Some points:
[ 41 -31 -56 -11 -32  50   6  81 -72   6  49  42  -8 -25   5 -47  -2  -2  28 -65  18   0  29  37  30  65  15  20 -36 -12 -19 -74 -19  22]
[-67 -27  29 -49  33 -18  39 -33  34 -34  47 -19  29   7   4 -47  75  45 -60 -41  20 -58 -24  41  12  -8  49 -66 -22 -60 103 -64  58  -5]
[-74 -57 -87  31  35   9 -20 -42  -7  63 -80  38  52  24 -64 -37 -18  58 -27  36  43 -26  57  -5  17  54 -33 -72 -58  37  19  62 -43  74]
[-36 -15 -35  43  56  -4  20  35 -77  79  43   5 108   1  74   6  20 -30 -73  -1  15 -48 -67  21 -46 -36  46  19  75  25 -13 -27 -24 -52]
[-61  14  35 -26 -41 -59 -36  54  58 -22 -79  46  67   3  16 -54 -61  86 -46 -36 -10  44 -15  66  33   0  60  59 -21 -50 -61  11  13 -49]
[ -46  -60  -13  -60   34   16 -104    3   35   71  -32    4  -15  -10   51   50  -61   58   52   52  -17   39  -45  -32  -18  -32   39  -63   35   19   26  -88   42   15]
[-43  25  85 -79  11 -76  13  -5 -70  52  10 -39 -14   4  51 -28 -44   8  11 -51  13  34  -2 -36  23  21 -43 -45 -11  21 -22  32  -5  54]
[  3 -22 -11  12  28 -15  24  49  20 -38   2 -16  -7   9 -13  56  -2 -18   3 -16  -6   2  15   5   9  -6  -5  19 -26  68  12   8  21  -6]
[ 14 -28 -49 -42 -38  37  28 -21 -28 -50  -1   5 -25  -1  -2 -43  -9  23   4  -1  36  22  13  28  16  39  -9  24  78  19  13 -21 -36 -26]
[ 29  15  -7  35 -55  33  11  -8 -30  26  -4  10 -21  43 -20 -46   2  -5 -10 -49 -11  63 -11  21  16  46 -24   1   6  25  36 -67 -43 -36]
[ -1  44  47  31  60  -2   4  14  34  12   2  20 -32   5 -44  19   2 -29  26  39  24 -22   4  39  31   4  -8   9  42  10  -7 -26 -12   1]
[-13  28 -39 -16 -64  -6   4  29  11  24 -20 -33 -20 -12  -1  10  12 -25  10  18  -7 -41  -8  -3   9 -55 -28  -5   9 -35 -16 -13   7  10]
[  5  53 -47 -15  33  -8  -6 -66 -27  -3 -11 -18  -8  -5  34  31  -4  10   8 -29  -2 -12 -39 -35  58 -28  -1  27  -7 -38  -3   8  14  32]
[  2   5 -35 -22  42 -11  -7 -70   0  17   7 -19  -7  -1   3  10 -49 -29  16 -57   1 -31 -34 -30  19  -4 -38   6   5 -56 -31  13  43 -13]
[-18  14 -27  25 -79   5  11   0  20  -3  -7 -17  -4 -15  13  13  -5 -36  10 -29 -14 -37 -32  -3   3 -40 -23  -4  -8  19  -5  17  36  28]
[  5 -27  -3  16  52  -6   9  45  -4 -21  27   4 -16  12 -32  26  21  41   7 -31 -54  27  28  -1 -31 -27 -23  23 -11  29   8  34  22  -2]
[ 22 -27  40 -26 -38  35 -16 -24  39 -29  55  20  37  18  -6  23   3  38  12  27  32  21   6   6 -28 -23 -36  12 -22   1   7  14 -49  -9]
[ 23 -34  30 -20 -18  -8   9 -48  30 -16  11  31  13 -13 -11  -7  20 -28 -13  49 -12  35  16   1  24   1 -14   9  14  20   0 -11 -27 -13]
[  8  11  13  16  59 -10  39  20  39  -2  14  -4 -12 -28 -27  -4 -12 -10   8  34 -17  10  42  -7  17 -26  -8  12   9  22   1 -21 -17 -17]
[-27  46  54  39  14  56 -47 -75 -19  21  -3 -58 -18 -18 -34 -23  40 -24  14 -40 -29   1  41  34  -3  43  34   4  -4  43 -47 -53 -62 -34]
[ 36  54 -65  -1 -17  -1 -54 -16   5  66  62   6 -47  17  -7 -35  -7 -36 -70  36  51  47  35  48 -65   5  86  32 -69  26 -21  44  61   1]
[ 30  38  51 -22 -17  46  14  20 -73 -29 -75  40  71 -12 -71  59 -72 -47 -50 -55  -1  20  63 -29 -47 -33  89 -52  28 -48  40  28  19  18]
[ 44 -25  10  52 -15 -63 -65  14  -4 -60 -14 -18 -22  16  16 -32 -35   9 -67  36 -21 -83 -24 -65 -75  54  16  21  24  -4  15 -22 -22  60]
[-17  15  19  25  42  -1  -7  48   4 -34 -15 -43 -36 -23  61 -20 -28 -39 -40  29  12  13 -43 -25 -55  57  -7 -19 -19 -76  16  46 -65  36]
[  3  15  26 -36  54   0  54  -6 -45 -26 -38 -11 -29  27  33 -30 -24 -28   9  10 -16 -19 -83 -17 -34  23   8 -19 -85 -23 -43  38 -25  17]
[-16  21 -36  56 -37 -52  25 -77 -44 -25 -12  10 -15 -22  32  33 -11  -6  27 -34  -2 -17 -11 -20 -25 -23 -21  -1 -47 -11  -3   6  38 -17]
[ 27 -44  24 -26  34 -22 -65  44 -18 -19  -4  24   6  -1 -26  14  75  17  30 -50  15  20  21 -27 -39 -36 -24  41 -37  25  35  42   8 -22]
[ 31  -7 -10 -44 -49  23  -8 -50  21 -21  28  43  35 -11  23 -27   5  24  56  48 -28  -6  13  36  -7  37  -7  14  34 -11  56  40 -41 -27]
[  4 -37   8   2 -42   6  38 -67  18  -9  18  28  -9  -8 -25 -16  29  -2  10  13  10  55  -3   2   6  29  18  16  60   7 -18 -20 -36  17]
[ -1  24  23  30  59  16   3  23  21 -29   5  10  -4  24 -16 -18  20 -26  19  47   0  14  28   3  24 -18 -17 -13  35  15 -32 -16  18  -6]
[-29  52 -32 -10 -78  -2   6  61  11  20   1 -35  -1  -1 -22  36  31 -13  15  43  -8 -30 -19 -30  15   2 -19 -12  10 -27 -18 -11  22  -9]
[ 15  26 -50 -23 -16 -17   1 -16  16  20 -13 -27 -14  23  31  44   9  -7  12 -22 -12 -36  -2  -2  17 -16 -14 -18  17 -49 -34   4  12   7]
[ -7  16 -30   4 -52   4  11  -5   5  13  -6 -14 -30   7  30  37   4  -5   2 -11 -11 -46  -4 -15  18 -22 -13 -23   6 -29 -32  13  26  -5]
[  3 -18 -11  61 -42 -26  13  48   1 -17  12 -37  -8   2 -20  19   0 -17  35  -5   2 -11  -9  -5  26 -34  16 -21 -10  28   3  28  23  -8]
[ 34 -26  36  -1  34  13 -20  30  -2 -18  25  35 -17 -38 -27  25  25  32 -18   5 -19  15  -5   9  15 -17 -31  -1 -19  31  11  37  10 -18]
[ 10 -50  59  -5 -17  37  15 -24  15  11  10  12  -1  13   3  -1  13  12   4  47  -4  11  33 -16  16  -1  -9  53  -5  -1  29  20   1 -22]
[ 53 -17  41  19  30   6  26 -17  19  -1 -14 -24  27 -10 -12   3  23  14  19  48   1  36  16  32   4   7 -17  15  12  11  -4 -10  18   8]
[ 10  33  12  36  38  16  31  54  60   5  -3   0  -3   0   1  -2  18 -12  24   7  10  -3  23 -26  16  -1  -2  -1  21  30  -7  -1  16  -4]
Along one direction, these points spread out more than along any other. Take the direction at right angles to it along which they spread out most. Go by this last direction. Where along it does each point below lie, from 0 to 99? The average is 50, and the first point in the table lies past the average. One standard deviation of the points above along it is 16.
[ 29  15  -7  35 -55  33  11  -8 -30  26  -4  10 -21  43 -20 -46   2  -5 -10 -49 -11  63 -11  21  16  46 -24   1   6  25  36 -67 -43 -36] 54
[ 31  -7 -10 -44 -49  23  -8 -50  21 -21  28  43  35 -11  23 -27   5  24  56  48 -28  -6  13  36  -7  37  -7  14  34 -11  56  40 -41 -27] 56
[-67 -27  29 -49  33 -18  39 -33  34 -34  47 -19  29   7   4 -47  75  45 -60 -41  20 -58 -24  41  12  -8  49 -66 -22 -60 103 -64  58  -5] 75
[ -1  24  23  30  59  16   3  23  21 -29   5  10  -4  24 -16 -18  20 -26  19  47   0  14  28   3  24 -18 -17 -13  35  15 -32 -16  18  -6] 35
[ 15  26 -50 -23 -16 -17   1 -16  16  20 -13 -27 -14  23  31  44   9  -7  12 -22 -12 -36  -2  -2  17 -16 -14 -18  17 -49 -34   4  12   7] 35
[  3  15  26 -36  54   0  54  -6 -45 -26 -38 -11 -29  27  33 -30 -24 -28   9  10 -16 -19 -83 -17 -34  23   8 -19 -85 -23 -43  38 -25  17] 59
[  5  53 -47 -15  33  -8  -6 -66 -27  -3 -11 -18  -8  -5  34  31  -4  10   8 -29  -2 -12 -39 -35  58 -28  -1  27  -7 -38  -3   8  14  32] 41
[-13  28 -39 -16 -64  -6   4  29  11  24 -20 -33 -20 -12  -1  10  12 -25  10  18  -7 -41  -8  -3   9 -55 -28  -5   9 -35 -16 -13   7  10] 30
[-18  14 -27  25 -79   5  11   0  20  -3  -7 -17  -4 -15  13  13  -5 -36  10 -29 -14 -37 -32  -3   3 -40 -23  -4  -8  19  -5  17  36  28] 30
